[-85  -6  34 -10  92  28 -19]  z_827
[ 54  60  -3  -9 -60 -10  63]  z_427
[ 28  60  -2   9 -34  -5  56]  z_376
[  4  38 -20   9 -12 -23  32]  z_354
which: [ 28  60  -2   9 -34  -5  56]	z_376
which: [  9 -34  -5  56]	z_376
which: [ 54  60  -3  -9 -60 -10  63]	z_427
which: [  4  38 -20   9 -12 -23  32]	z_354
which: [ 54  60  -3  -9 -60 -10]	z_427

[-22   7  -5 -18  21  -6  26   6 -11  -3 -14  15 -71   7] : z_215
[-10  23 -18 -26   0 -19  33   7  -4  14  15   3 -77  -7] : z_133
[ 28  -4  -8   8  -7   7 -61  20 -13   5  -3   6 -71 -23] : z_274
[ 15  20   2 -15  19 -27  15 -15   2  -7   2  -3 -56  -6] : z_792
[ 13  11  -1   1  -5  19   0 -24 -17  -5  31   0 -79   5] : z_409
[  6  23 -16 -30  14  -4  47   8   0  -9  -3  11 -63   1] : z_812
[ -1  38   9 -12  26 -26  29 -24  -6   0   9   1 -70  13] : z_151
[-12   6  -7 -11   8 -14  25   3 -10  13   4  -3 -80 -17] : z_417
[  0  28  -1 -13  41 -36  26 -16   0   1   3   6 -65   0] : z_684
[ -1  11  -5 -17  19 -24  31   0  -5  13   1 -15 -70 -21] : z_549
[-19  18   3 -31   0 -12  28  -2  -8   8  -7   7 -61  20] : z_477
which: [ -1  11  -5 -17  19 -24  31   0  -5  13   1]	z_549
which: [ 28  -2  -8   8  -7   7 -61  20]	z_477
which: [  2 -15  19 -27  15 -15   2  -7]	z_792

[ -5 -20   1  -9  18  -7 -17] -> z_464
[ -6  -5 -14 -26 -41 -27  -6] -> z_916
[ 54  -9 -20   1  41   2   9] -> z_204
[-49   9   1 -20  -9   4  -3] -> z_939
[  3 -20  -6  -4   6  -1   3] -> z_644
[-67 -17  42  47  24  45   6] -> z_670
[-49   9  10 -21 -61 -21 -17] -> z_390
which: [ 54  -9 -20   1  41   2   9]	z_204
which: [-6 -4]	z_644
which: [-67 -17  42  47  24  45   6]	z_670
which: [-49   9   1 -20  -9   4  -3]	z_939
which: [  9   1 -20  -9   4  -3]	z_939
which: [-49   9  10 -21 -61 -21 -17]	z_390

[  4 -45  42 -29  53  21  14]  z_590
[75 -7  9 22 63 17 31]  z_423
[  5 -30  22   9  63   5  11]  z_127
[-33   8  -4  26  27   0  -5]  z_747
which: [ 8 -4]	z_747
which: [22  9 63]	z_127
which: [  4 -45  42 -29  53  21  14]	z_590
which: [-33   8  -4  26  27   0]	z_747
which: [  5 -30  22   9  63   5  11]	z_127

[-28 -15  22  -2  -6  65  28  16  -6] : z_972
[-28 -19  30  -5   1  40  28  16 -13] : z_388
[-28 -24  26  -6  -6  31  28  19 -16] : z_811
[-28 -19   9  -5 -27  80  28  16  -7] : z_381
[-16  26  26  -5  -6  41  28  17 -13] : z_317
[-28 -15  28  -3   0  46  28  14 -13] : z_561
[-28 -19  26  -5  -6  46  28  16 -13] : z_300
[-28 -19  26  -5  -6  46  28  16  -8] : z_817
[-28 -19  26  -5  -6  45  28  16 -13] : z_250
[-28 -19  23  -5  -9  55  28  16 -13] : z_391
[-28 -19  34  -5   2  33  28  16 -13] : z_210
which: [-16  26  26  -5  -6  41  28  17 -13]	z_317
which: [-28 -19   9  -5 -27  80  28  16  -7]	z_381
which: [-28 -19  26  -5  -6  46  28  16 -13]	z_300

[-20   8   6 -48 -26 -38  -5  32  42  63 -69  19  -5  10  20  10  39  69
 -24  11 -31 -30  18 -66  10] = z_870
[ -5 -36   7  11  -8 -24 -12  41  17  79 -18  27   0  22   6 -13  -4  80
  12 -46  -2   3  14  33 -14] = z_451
[  1 -50  16  -9  -5 -67 -23  17  17  88 -15   7 -20  23 -11 -31  31  71
  17 -10  18   8  46  20 -13] = z_680
[-10  14  23  71 -59 -19 -10   4 -58  45 -47  47  -9 -16   6 -32  -5  44
  23   7  74  88  21  13  26] = z_584
[-26 -64  11  50 -33 -15 -35 -14   4  69 -50  48  -6   5 -23  21  -2  51
 -24  13  -2  12  10   2   2] = z_625
[-15 -35 -20  41 -12  19  15  17 -13  74  -6  54  -1  26  -6  -1 -29  45
  -4 -56  17  52  -2  39  35] = z_932
which: [ -5 -36   7  11  -8 -24 -12  41  17  79 -18  27   0  22   6 -13  -4  80
  12 -46  -2   3  14  33 -14]	z_451
which: [-15 -35 -20  41 -12  19  15  17 -13  74  -6  54  -1  26  -6  -1 -29  45
  -4 -56  17  52  -2  39  35]	z_932

[-75 -37 -36  18] -> z_887
[55 27 65 38] -> z_897
[ 47 -66  65  45] -> z_800
[ 47 -66  48  60] -> z_357
which: [ 47 -66  48  60]	z_357
which: [-66  65  45]	z_800
which: [ 47 -66  65  45]	z_800

[-10  -3 -28  -5  51] -> z_363
[-41  22  -9 -42   6] -> z_403
[-53 -23 -50  62  42] -> z_336
[  2  31 -43  22  29] -> z_200
[-23  25 -16 -13  10] -> z_763
[ 42  19 -42  44 -27] -> z_473
[ -6  26 -20   1 -39] -> z_528
[  5 -52  42 -38  14] -> z_632
[-41  22 -43  31 -31] -> z_60
[ 30  13 -32   0  59] -> z_714
[-28  17  49 -26 -46] -> z_78
which: [  5 -52  42 -38  14]	z_632
which: [-41  22 -43  31 -31]	z_60
which: [ 22 -43  31]	z_60
which: [-41  22  -9 -42   6]	z_403

[-17 -10 -17  56] : z_62
[ 47  68 -37   7] : z_356
[ 30  20 -45  37] : z_652
[-16  -8  13  24] : z_54
[ 40  73 -51  27] : z_738
[ 32   8  41 -36] : z_262
[16 12 18 -1] : z_498
which: [-17  56]	z_62
which: [16 12 18 -1]	z_498
which: [ 32   8  41 -36]	z_262
which: [-8 13]	z_54

